Rows are one point carried round by a steady rotation, each followed by how many ticks it has turned.
The counts run from 0 to 794.
[105 113  80 139 165  97 138 158 148 126 114  99 136  94 148  99 155  82
 138 118 126 156  92 124 116 130 134  99 199 128 146 107 122 124 108 167
  97 110 126 138  61 119 108 131 177 109 133 119 167 143 156 130 142 126
 129 124 184 124 109 133  83] -> 42
[124 138  65 111 166 104 133 188 143  94 113  64 107 116 130 122 157 117
 111 121 143 115  99 175  99 150 163 136 190 136 151 106 117 135 119 177
 115 124 128 126 109 115 102  98 139 123 127 146 145 115 115 116 126 137
 125 118 195  96 135 124  97] -> 241
[133 119  55 136 158 130 118 132 132 127 138 111 151  82 123 112 132 128
 146 125 169 119  83 174  83 144 132 136 175 103 133 130 113 112 113 164
  90 144 135 139  74 135  82 104 152 134 147 144 167 124 116 113 109 160
 132 157 161  95 128 151  86] -> 648
[133 104  88 160 168  89 108 157 110 144 119 103 134  40 124 116 134  93
 141 127 137 105 128 122 107 152 125  95 187  93 156 125 137 131 118 142
 101 138 122 152  79 132 117 119 188 125 147 119 183 144 109 116 137 156
 133 134 151 131 103 130  88] -> 793
[110 143  61 132 168 102 136 186 153 113 122 100 141 113 105 120 164 116
 125 135 148 131  92 154 103 128 154 131 181 110 155 101 112 137 100 183
 104 126 129 125  63 124 112 124 143 112 142 135 160 120 147 120 130 142
 127 136 185 110 120 142  79] -> 160
[108 126  55 113 139 111 127 150 136  97 119 113 131  84 155  99 138  68
 127 128 142 143  85 152  85 144 146 114 187 130 139 121 117 119  98 158
 100 118 121 154  96  95  96 116 179 160 147 115 160 137 130 122 135 143
 155 146 187 112 134 125  91] -> 611
[127 137  85 154 168  98 145 196 182 104 116  93 119  84 116  99 108  94
 118 116 112 157 144 128 120 130 109 124 176 121 203 123 139 153 104 131
 123 152 140 141 100 128 153 110 138 147 159 148 156 135 114 109 130 128
  91 106 155 124  98 129  77] -> 590
[121 109  86 121 179  94 131 180 116 113  89  87 120  98 142 109 159  84
 120 114 118 142 113 132 108 143 173 109 203 129 130 100 132 128 133 172
  87 118 128 119  98 128  87 101 153 110 133 120 145 143 114 121 129 139
 134 117 211 109 125 119 105] -> 123
[122 112  94 144 142 120 118 136 152 122 126 148 159  45 135  96  96 110
 145 114 149 151  93 158 111 125 115 155 168 103 120 136 129  89 111 164
 103 163 133 137  98 165  76 114 150 120 175 132 132 152 123 106  93 145
 127 131 182  93 111 107 114] -> 116
[131 159  71 158 157 118 157 183 189  94 125 113 127 107 118 101  98 117
  94 119 121 175 114 176 100 113 131 152 165 117 164 140 117 124 120 185
 123 142 135 115 108 143 118 108 113 135 158 151 124 129 128 128 136 134
  99 122 191  91  95 144  87] -> 471
[138 163  76 131 164  91 134 204 150  91 116  97 107  97 117 122 127 112
  86 137 131 127 132 170  79 151 156 138 175 131 178 115 120 151 110 162
 137 132 130 128 123 107 134 115 137 149 155 143 138 105 110 119 138 132
 123 128 182  98 127 126 100] -> 586
[131 154  42 144 158 114 136 183 149  95 120  95 127 107  93 100 136 104
 107 133 136 113 106 166  86 136 158 117 168 111 157 122 139 142  97 167
  90 129 139 138  88 101 124 109 138 156 157 134 155 122 120 132 124 155
 135 147 181 116 119 143  77] -> 505
[141  91 112 144 166  87 115 157 132 136 125  65 112  59 176 118 125 115
 128 113 115 132 143 145 116 146 119 102 189 138 152 123 121 121 138 154
 125 138 119 136 126 146 109 103 194 119 133 123 152 141  97 116 155 128
  94  93 172 102  98 114 120] -> 635
[141 112 120 157 181  91 134 174 168 128 122  87 115  70 160 120 109 126
 122 108 118 165 124 146 123 135  97 136 199 127 173 122 113 127 135 157
 154 148 137 122 115 161 123 107 158 103 141 161 149 125 111 116 149 123
  77  90 164  94  98 136  91] -> 670
[124  93 102 135 170 114 117 138 133 144 111 105 146  64 139 103 118 115
 150  97 142 141  99 139 134 133 131 137 186 104 110 115 134  89 130 161
  86 152 141 130  83 172  68  99 149  88 147 133 145 152 112 113 100 150
 121 123 182  97 105 119 116] -> 685
[124 114  77 114 161 121 144 179 179  98 114  57  98 127 137 104 144 100
 127 101 127 144 104 154 116 143 141 133 192 152 170 106 131 139 107 144
  98 136 146 131 104 109 114  90 135 133 131 158 155 123 121 109 132 125
 104 119 187 115 134 135  83] -> 357
[123 143  90 140 171 103 145 192 133  86  91 103 115 101 140  91 116  71
  90 122 105 161 133 141  99 146 155 123 193 131 158 118 138 136 127 171
 111 121 131 121 119 116 113 111 142 124 144 124 130 141 116 125 141 126
 131 120 201 116 122 124 101] -> 468
[144 102  88 158 151 103 129 141 181 147 137  95 142  64 123 110  96 135
 145 111 141 124 120 152 135 123  95 108 161 101 139 146 140 109 119 147
 106 173 144 145  88 159 113 106 171 131 158 120 154 155 101 110 126 160
  81  99 149 110  60 126 107] -> 370
[149 109  75 133 149 122 147 154 161 103 111  64 113 105 148  90 103  97
 100 100 103 147 125 162 129 134 142 116 174 137 126 144 152 113 140 158
  81 139 143 116 123 130  91  75 148 147 138 130 134 151  92 125 129 149
 100 100 197 109 103 123 106] -> 320
[136 104 114 136 154  78 104 173 120 128 105 110 123  21 151 117 108  94
 138 116 141 133 146 130 116 155 113 124 188 119 162 110 146 120 110 126
 130 155 129 161 129 148 110 117 182 140 159 116 144 148  98 102 115 135
 128 111 167 109 121  90 121] -> 600
[130 133  79 135 152  98 124 157 120 115 110 121 145  86 126 114 134 116
 105 130 139 118 100 173  96 133 173 126 180 102 109 124 116 101 128 208
  90 135 124 122  99 140  71 115 154 109 148 116 124 133 101 125 110 155
 138 132 204  86 108 120 126] -> 689
[138 125  97 131 151  94 128 177 163 100 121  97 100  59 168 114 110  90
 126 115 123 157 129 153  98 154  99 128 191 147 195 114 129 139 106 128
 152 149 133 156 134 124 126 115 170 161 155 152 150 130 109 108 144 125
 111 114 157 102 128 117  99] -> 443
[107 135  75 154 152 102 129 151 180 130 153 137 157  72 134 117 125 127
 139 141 150 164  81 159  99 113  98 137 173 107 148 132  98 105 102 179
 135 143 123 147  74 145 106 141 166 125 165 136 158 128 152 112 128 135
 113 137 166  99  98 148  87] -> 643
[156 142  70 160 155 139 140 163 163 101 111 119 129  89 114  86  78 102
  99 116 120 139 123 175  95 133 138 140 162 106 147 159 148 125 124 161
  91 159 143 111 119 134 102  86 115 147 167 142 132 147  99 129 117 158
 118 143 183 107 108 150  81] -> 507
[133 123  49 140 154 138 128 138 157 117 133 109 156  93 106  98 133 127
 144 119 157 117  83 170 111 126 136 130 165  96 119 127 130 103 120 173
  75 153 141 128  75 135  83 100 131 122 149 137 155 139 120 114  98 164
 128 150 170 107 110 141  93] -> 765
[132  92  81 145 134 109 119 114 127 128 131 115 138  61 171 102 109 100
 138 115 131 153 103 161 106 138 120 108 185 127 109 150 121  89 131 173
 104 139 113 146 113 144  69 112 192 136 153 119 150 159 101 125 134 158
 121 124 179  90 108 122 122] -> 492
[120 117  81 155 180 111 143 148 138 119 113 101 140 103 143  87 131  89
 117 116 113 153 100 139 106 133 150 111 194 111 130 128 120 115 135 181
  90 119 127 106  79 141  92 109 163  98 138 132 165 143 137 143 146 142
 117 137 189 107 103 153  85] -> 726
[139 123  93 143 170  96 150 183 181 121 110  81 119 107 116 101 118 137
 102 113 111 146 131 158 136 109 142 130 170 125 136 132 132 120 146 190
 115 154 138 113 107 158 115  98 133 106 138 130 122 143 106 116 133 138
  79  81 199  97  77 132 118] -> 776
[128 128 109 140 176 100 138 196 155 103  77 101 116  80 120  90 112  95
 106 104 108 160 141 125 134 128 148 144 186 124 144 115 156 123 128 156
 100 148 139 115 115 154 112 100 119 103 155 128 116 145 109 117 116 126
 107  97 210 118 106 103 112] -> 432
[142 117 100 148 145  75 130 188 134 117 113  84 107  59 147 119 127 100
 111 125 110 122 155 135 116 143 133  99 186 133 163 123 145 133 128 149
 123 144 115 153 135 122 136 112 185 147 147 109 146 146  91 114 156 136
 108  87 180 114  98 101 118] -> 519
[102 134  98 128 146  70 128 179 141 129 130 133 145  57 143 127 157 111
 139 131 149 153  93 142 106 122 127 129 195 120 145  91 109 118  99 171
 142 139 116 155  98 130 104 145 169 114 156 111 137 123 141 103 122 128
 131 121 190  92 121 103 130] -> 38
